Look-ups in named tables: a row name and a column name give one cell, copied from the table.

Riz =
fields: Lak, Sizumo
Dak: [1864, 2531]
Vid: [4362, 7817]
Duk: [8402, 5847]
Rorosul: [1193, 3568]
Lifovo: [1138, 3990]
Tipodu: [3667, 5244]
Gabifev: [4434, 8303]
Zut: [1681, 3189]
Buti: [4091, 8506]
Kav: [7445, 5040]
Lunal: [7296, 6156]

What is the Sizumo of Kav in Riz? 5040
What is the Lak of Gabifev in Riz? 4434
What is the Sizumo of Duk in Riz? 5847
What is the Lak of Zut in Riz? 1681
What is the Sizumo of Vid in Riz? 7817
What is the Lak of Vid in Riz? 4362

Zopevam:
	Nafo	Logila	Pinemo	Zik
Roz	-3859	-4378	-1620	8714
Ratana	-4090	-5156	-631	8220
Mapi	-4481	-5614	3442	6440
Sezi	-3864	-5130	5935	5027
Faz	-4260	-4627	-39	7781
Dodunif	-4539	-5206	4135	6127
Rela	-4435	-5420	4873	5711
Fovu	-4839	-5108	2601	6558
Zes	-4826	-4993	1025	7919
Mesok	-4346	-5426	1590	6822

Nafo of Ratana is -4090
Nafo of Sezi is -3864
Logila of Faz is -4627
Zik of Roz is 8714
Pinemo of Ratana is -631
Logila of Mapi is -5614
Zik of Rela is 5711
Nafo of Dodunif is -4539
Pinemo of Zes is 1025
Logila of Rela is -5420
Logila of Fovu is -5108
Nafo of Zes is -4826
Which row has the largest Zik? Roz

Zibi =
|  | Bel | Zek | Fesag | Papig | Duneli | Lebap | Poradir |
|---|---|---|---|---|---|---|---|
| Ven | 52 | 42 | 199 | 46 | 47 | 54 | 105 |
| Gumod | 64 | 42 | 93 | 49 | 44 | 83 | 226 |
| Manut | 172 | 195 | 87 | 187 | 192 | 154 | 10 |

Ven, Papig: 46
Manut, Duneli: 192
Gumod, Poradir: 226
Manut, Papig: 187
Manut, Bel: 172
Manut, Fesag: 87
Gumod, Lebap: 83
Ven, Lebap: 54
Manut, Zek: 195
Manut, Lebap: 154
Ven, Duneli: 47
Gumod, Duneli: 44
Gumod, Zek: 42
Ven, Poradir: 105
Ven, Bel: 52
Ven, Zek: 42
Gumod, Fesag: 93
Ven, Fesag: 199
Gumod, Bel: 64

Table Nake
	Lan	Lev
Nabis	60531	26613
Sim	25700	74434
Didivap	15614	78262
Podakon	32841	74603
Bafisa	14324	82056
Torim	56627	54004
Zez	29435	56049
Buzi	52003	38204
Fipat	31619	52577
Las	49971	56984

Lev of Bafisa = 82056
Lan of Didivap = 15614
Lev of Didivap = 78262
Lan of Bafisa = 14324
Lan of Fipat = 31619
Lan of Podakon = 32841
Lan of Nabis = 60531
Lev of Podakon = 74603
Lan of Torim = 56627
Lev of Las = 56984
Lev of Torim = 54004
Lev of Fipat = 52577
Which row has the largest Lev? Bafisa

Table Birug
	Pivuga	Digopog	Ridumub	Seb	Posik	Binub	Duf	Sus
Tev	154	163	149	215	137	-499	183	-606
Mak	134	194	-83	-719	-183	337	-48	207
Dusopo	-199	-176	-221	95	-212	458	-175	605
Kis	129	153	74	-418	30	592	52	448
Pozar	325	375	218	15	169	-492	221	-716

What is the Sus of Dusopo in Birug?
605
What is the Digopog of Tev in Birug?
163
What is the Sus of Pozar in Birug?
-716
What is the Seb of Pozar in Birug?
15
What is the Duf of Kis in Birug?
52
What is the Pivuga of Kis in Birug?
129
What is the Binub of Tev in Birug?
-499
What is the Duf of Dusopo in Birug?
-175
What is the Binub of Pozar in Birug?
-492
What is the Ridumub of Kis in Birug?
74
What is the Pivuga of Tev in Birug?
154

Table Zabela
         Kazasom    Tig  Gonatu    Lik  Safog    Kun    Teb
Dabofa      9016  -7014   -6718  -7329  -8027  -7171   9372
Nugis      -1971    206     457  -1364  -8382  -2373  -1929
Dobagag    -3486  -4492   -4566  -3721    600  -3142  -3566
Subomid    -7047  -2971   -3066  -2255   1713  -1809  -7228

What is the Kun of Nugis in Zabela? -2373
What is the Tig of Dobagag in Zabela? -4492
What is the Teb of Dobagag in Zabela? -3566
What is the Tig of Dabofa in Zabela? -7014
What is the Teb of Dabofa in Zabela? 9372
What is the Kazasom of Subomid in Zabela? -7047
What is the Kun of Subomid in Zabela? -1809
Row with the largest Kun: Subomid

Table Lan
,Rim,Kol,Pez,Figub,Kamekos,Mugegu,Rom,Dibefa,Gozetop
Remib,184,160,204,180,212,106,105,105,211
Deruser,144,179,88,147,100,206,219,209,100
Mapa,183,161,201,180,210,107,111,106,205
Somi,193,167,209,187,211,109,106,106,210
Dad,164,154,182,168,193,116,124,117,194
Bonafo,123,96,161,126,230,61,89,66,240
Tad,162,147,176,164,188,111,127,117,193
Zumo,147,180,88,148,98,206,218,212,99

Bonafo, Mugegu: 61
Mapa, Rim: 183
Somi, Kamekos: 211
Bonafo, Pez: 161
Somi, Dibefa: 106
Somi, Mugegu: 109
Deruser, Figub: 147
Dad, Rom: 124
Mapa, Kol: 161
Zumo, Gozetop: 99
Zumo, Rom: 218
Dad, Kol: 154
Deruser, Rim: 144

Nop =
,Fak,Teb,Toka,Punug,Babaz,Ruk,Dimu,Zovet,Dirugab
Kap,159,150,168,159,153,133,93,121,168
Nin,142,147,139,150,122,153,126,145,130
Sug,176,146,200,162,207,103,47,79,227
Balidur,156,148,164,155,151,132,96,122,164
Muduke,161,132,182,142,180,83,63,81,193
Fod,101,127,82,121,86,177,182,169,78
Vif,93,121,72,111,72,169,190,172,60
Renip,98,125,78,118,81,177,186,171,71

What is the Babaz of Nin in Nop? 122
What is the Fak of Renip in Nop? 98
What is the Dimu of Balidur in Nop? 96
What is the Ruk of Fod in Nop? 177
What is the Toka of Renip in Nop? 78
What is the Fak of Kap in Nop? 159
What is the Punug of Sug in Nop? 162
What is the Fak of Sug in Nop? 176
What is the Dirugab of Sug in Nop? 227
What is the Babaz of Sug in Nop? 207
What is the Punug of Vif in Nop? 111
What is the Ruk of Muduke in Nop? 83
What is the Ruk of Nin in Nop? 153
What is the Zovet of Vif in Nop? 172
What is the Dimu of Sug in Nop? 47
What is the Dimu of Fod in Nop? 182
What is the Toka of Vif in Nop? 72
What is the Dirugab of Fod in Nop? 78
What is the Dimu of Muduke in Nop? 63

Rar:
columns: Nad, Begop, Sanere, Finadit, Gima
Daru: [-9.85, 3.34, -11.36, -6.17, -10.87]
Vozof: [-28.10, 14.59, -24.68, -6.67, -62.88]
Naf: [-1.29, -30.70, 5.01, -7.43, -67.22]
Seba: [-17.05, -15.45, -9.73, -14.45, -20.45]
Vok: [-9.09, -17.33, -5.60, -4.60, -74.73]
Birug: [-14.48, -34.39, 3.24, -11.22, -0.85]
Fef: [2.53, -57.50, -32.36, -12.93, 23.41]
Betu: [-7.28, -55.01, 11.33, -20.97, -81.97]
Seg: [-12.30, -29.02, -5.52, -27.16, -4.74]
Zum: [1.63, -29.34, -17.51, -13.15, -16.19]
Pilafum: [-35.18, -38.09, 3.47, 0.71, 14.37]
Mizit: [-5.50, -30.13, 7.24, -8.68, 31.92]
Balit: [-4.37, 36.09, -37.56, -19.53, 59.80]
Ratose: [-17.32, -6.82, 10.43, -16.08, 57.82]

Nad of Vozof: -28.10
Finadit of Betu: -20.97
Nad of Mizit: -5.50
Gima of Pilafum: 14.37
Begop of Vozof: 14.59
Nad of Fef: 2.53
Gima of Balit: 59.80
Begop of Pilafum: -38.09
Nad of Naf: -1.29
Sanere of Fef: -32.36
Which row has the largest Sanere? Betu

Lifo =
         Vipif  Favem
Zub         54    234
Vep         57    202
Tonotoz     60    209

What is the Favem of Tonotoz in Lifo? 209
What is the Vipif of Vep in Lifo? 57
What is the Favem of Zub in Lifo? 234
What is the Vipif of Tonotoz in Lifo? 60
What is the Favem of Vep in Lifo? 202
What is the Vipif of Zub in Lifo? 54

Zafed
        Vik  Bim  Mideko  Nabukag  Danatis  Mebonop  Nin
Zodiz    95   93     142       94       93      100  123
Vasuza  159  177      90      172      174      150   54
Zak     176  200      75      192      195      163   34
Kofes   149  165     107      161      162      141   53
Bipopa   62   44     120       50       45       81  215

What is the Danatis of Zodiz in Zafed? 93
What is the Bim of Bipopa in Zafed? 44
What is the Mebonop of Zodiz in Zafed? 100
What is the Danatis of Zak in Zafed? 195
What is the Bim of Zak in Zafed? 200
What is the Vik of Vasuza in Zafed? 159
What is the Nabukag of Zak in Zafed? 192
What is the Mideko of Vasuza in Zafed? 90
What is the Vik of Zodiz in Zafed? 95
What is the Mideko of Kofes in Zafed? 107
What is the Mebonop of Vasuza in Zafed? 150
What is the Nabukag of Bipopa in Zafed? 50

Vavin =
	Tetide	Rabutu	Tizik	Sus	Devuv	Davig	Falef	Bavige	Fif	Nud
Gopo	-11	46	44	14	9	62	6	20	20	65
Liviras	-6	55	20	39	19	13	19	44	-1	58
Gudabaz	14	-3	53	35	45	22	-2	13	38	61
Veterol	9	31	33	11	10	43	22	39	2	45
Beko	22	15	12	24	29	54	83	46	41	37
Davip	33	53	55	-2	22	31	20	38	13	2
Lodutid	12	24	54	24	21	58	52	9	38	11
Motira	-51	56	72	14	-6	37	2	20	16	54
Feze	13	44	39	23	6	34	5	47	2	64

Feze, Tetide => 13
Liviras, Falef => 19
Gudabaz, Falef => -2
Motira, Fif => 16
Lodutid, Tizik => 54
Gudabaz, Tetide => 14
Lodutid, Rabutu => 24
Motira, Davig => 37
Feze, Rabutu => 44
Davip, Rabutu => 53
Lodutid, Nud => 11
Gopo, Fif => 20
Veterol, Devuv => 10
Feze, Fif => 2
Davip, Nud => 2
Davip, Bavige => 38
Liviras, Bavige => 44
Motira, Tetide => -51
Davip, Devuv => 22
Feze, Sus => 23

